Which row each row swaps with, under one turn or mirror
The rows were stretched afterwards, more along some directions than others.
k_573: [ 2.59  3.98 -0.27  0.02  1.97  0.58 -0.15 -4.58  2.99  1.92  3.60 -0.56
 -1.40  0.37 -1.28 -1.65]
k_165: [ 2.91  0.92 -5.99 -1.33  0.68 -4.75  0.36  3.42  3.39 -1.25 -2.19  0.89
 -0.27 -0.01 -2.29 -0.77]
k_965: [ 0.07  3.36 -1.50  0.24  1.07  2.30 -1.56 -3.82  1.11  1.83  1.67 -0.15
 -1.20 -0.31 -1.22 -0.76]
k_128: [ 0.69 -1.37  0.50 -1.71  1.97  1.17  1.48 -0.17  0.30  0.49  0.58  1.47
  0.47  0.99  1.64  0.17]
k_320: [ 2.97  3.96  1.76 -1.87  0.74 -0.27  1.28 -0.24  0.77  0.73  1.70 -2.50
 -0.16  1.30 -1.44 -4.63]
k_107: [-0.45  1.90 -2.90  2.34  2.07  4.62 -2.14 -1.34  1.09  0.92  1.90 -2.22
  3.56 -1.05  1.63 -0.67]
k_88: [ 1.52  2.76  0.68 -1.21  0.28 -0.23  1.62 -0.63  1.68 -1.13  2.13 -1.63
 -0.37  2.39  2.30 -0.65]
k_490: [ 0.05  0.10 -1.63  0.51  2.84  1.56 -0.23  0.34 -0.63 -1.23 -0.17 -1.01
  1.57  2.94  1.72 -1.36]
k_689: [ 0.85  0.30 -5.14 -0.39  0.82  0.37 -1.42  2.67 -2.13  0.72 -0.70 -1.68
  0.69  2.13  1.32 -0.01]
k_968: [-0.30  3.57 -2.68  2.27  1.46 -1.15 -1.90 -3.60  3.88  0.42  2.09 -4.35
 -0.39 -3.51 -1.39 -2.64]
k_258: [-0.12  2.03 -4.46  2.30  1.24 -4.15 -4.79  0.21  2.41 -1.30  2.05 -2.87
  2.01  0.19 -0.77  0.32]
k_616: [-0.39  5.04 -2.72  1.62  0.70  0.19 -1.96 -2.70  3.10  1.47  1.07 -1.59
  1.68 -1.34 -0.85 -3.18]
k_57: [-0.16  1.91 -0.20  1.65  1.61  0.94  0.33 -1.33  2.29  1.26  2.10 -4.57
 -2.01  0.10  1.20 -2.35]
k_495: [ 0.40  3.31 -3.57  0.43  1.86  3.16 -1.85 -2.69  2.65 -0.36  1.69  0.59
  2.83 -0.50  4.19  1.53]
k_730: [ 2.89  5.12 -2.27  1.66  1.70  2.15 -0.16 -2.79  5.40  1.02  3.29 -1.41
 -0.30 -2.25  0.37 -2.20]
k_918: [ 2.28 -0.04 -3.98 -2.10  1.33 -2.00 -1.98  0.85 -1.30 -0.42  0.14 -0.23
  1.08  1.64 -1.05 -0.99]
k_697: [ 2.98  3.29 -4.65  1.94  1.60 -0.98 -1.46 -2.89  0.99 -1.41  4.39 -2.03
  1.31 -0.50 -2.70 -1.64]
k_361: [-0.02  2.30 -3.84  2.76  1.21  4.20 -2.49 -4.10 -0.98 -0.66  4.67 -1.52
  1.75  0.42 -0.73 -0.07]
k_61: [ 1.75  1.84 -2.96  0.51  0.77  1.64 -0.23 -0.54  0.37 -2.06  2.50 -0.26
 -0.24 -1.27 -3.62 -1.59]
k_660: [ 3.18  3.75 -1.88 -0.10  0.14  0.39  0.45 -0.32 -0.09 -0.64  2.89  0.02
  1.13 -0.32 -3.28 -3.83]
k_476: [ 3.28  2.31  2.68 -1.24  2.05  4.20  2.89 -0.26  0.65  1.45  2.27 -0.95
 -2.53  1.57  3.45 -0.94]
k_791: [-0.45  0.14 -2.01  3.56  1.16 -0.23 -3.81 -3.55  2.79  0.46  2.66 -5.86
  1.89 -1.75  0.75  0.29]
k_289: [-1.83  1.18 -3.07 -1.30 -1.09 -1.91 -0.34 -0.30  2.21  1.62  0.14 -1.07
  2.08 -1.20 -1.81 -1.33]
k_650: [ 0.42  1.00 -2.02  1.13  1.09  2.30 -1.53 -0.09  0.76 -1.41  2.43 -0.68
  1.92  0.22  3.17  2.20]
k_807: [ 2.01  1.10 -3.98 -0.48  1.65  1.18  1.81  0.99 -2.84 -0.80  1.00 -1.26
 -1.48  1.27 -0.08 -1.77]
k_393: [ 0.61 -0.62 -2.60 -2.84  0.04 -2.02 -0.52 -0.32 -0.04  1.92  2.83 -3.42
 -1.08 -1.64 -0.58 -2.01]
k_916: [ 2.20  3.17 -2.61  0.10  1.45 -1.96 -3.04 -1.26  2.01  1.11  1.18 -2.54
  0.19  0.07  1.61 -0.03]
k_146: [ 3.76  3.05  2.50 -5.04  0.56 -2.53  1.70 -0.41 -0.69 -1.03  0.32  1.87
 -1.22  2.75 -1.25 -3.71]
k_713: [ 1.39  3.02 -4.91  1.80  0.63  1.06 -0.86 -1.75  3.81 -1.41  3.89 -2.14
 -1.11 -0.70  1.90 -0.62]
k_193: [ 2.64 -1.26 -0.60 -1.86  0.77  1.86  0.45 -0.63  2.23  0.40  1.42  0.10
 -0.31  0.87 -1.45  0.56]
k_763: [ 3.46  2.95 -2.39 -1.08  1.47  0.78  0.16 -0.25 -0.73 -2.98  0.31  1.09
 -0.98 -0.19 -2.78 -2.31]
k_380: [ 1.62  0.58  1.06 -4.68  0.72 -4.03  1.92 -0.05  1.45  0.56 -0.07 -0.73
 -1.14  1.49 -0.16 -3.05]
k_632: [ 0.37 -0.43  1.28 -1.69  1.18 -3.10  0.66 -0.42 -1.85 -1.31  0.73 -1.90
 -2.00  1.75 -1.67 -0.94]
k_590: [ 0.80  0.57 -2.52  1.07 -0.08 -5.57 -1.71  1.73 -0.73 -0.37 -1.09 -3.68
 -1.11 -1.95 -2.03 -2.87]
k_240: [ 4.02  1.65 -2.18 -0.34  2.36 -6.40 -0.91  2.43  0.51  1.37 -0.80 -2.27
 -0.56  1.75 -0.78 -2.32]
k_97: [ 0.54 -0.61 -0.35  0.19  1.52 -1.77 -1.38 -0.32 -0.13 -0.41  0.51  1.17
 -2.46  0.32 -2.35 -2.89]
k_668: [ 1.20 -0.98 -1.78  1.80  2.20  2.98  0.53  0.92 -0.62 -0.79  2.57 -1.21
 -0.38  0.68 -0.56 -0.90]
k_576: [ 1.05  0.48 -3.45 -0.02  2.23  1.72  1.09 -1.69  3.12 -0.18  2.91 -1.59
 -0.22 -0.84  2.83  3.17]
k_591: [ 2.35  2.79 -1.80  0.62 -0.76 -5.41  0.02  0.42  1.98 -0.46  3.37 -2.88
  2.03 -1.72 -3.38 -2.39]
k_746: [-0.20  1.93 -1.81  1.21  0.58  1.40 -1.88 -1.01 -1.59 -1.42  1.07 -0.94
  0.73  0.15 -3.14 -4.23]
k_309: [ 1.30  4.52 -3.09  0.88  2.40  0.25 -1.59 -3.14  3.47 -0.46 -0.10 -1.44
 -0.73 -2.42  0.20 -1.70]
k_82: [ 2.39  3.58 -1.59  1.32  3.12 -1.97  0.18  0.33  1.19  0.25 -0.53 -0.25
 -2.24  1.53 -0.20 -1.14]

k_968 swaps with k_61
k_689 swaps with k_240
k_916 swaps with k_918
k_320 swaps with k_107
k_730 swaps with k_746
k_82 swaps with k_807
k_590 swaps with k_165

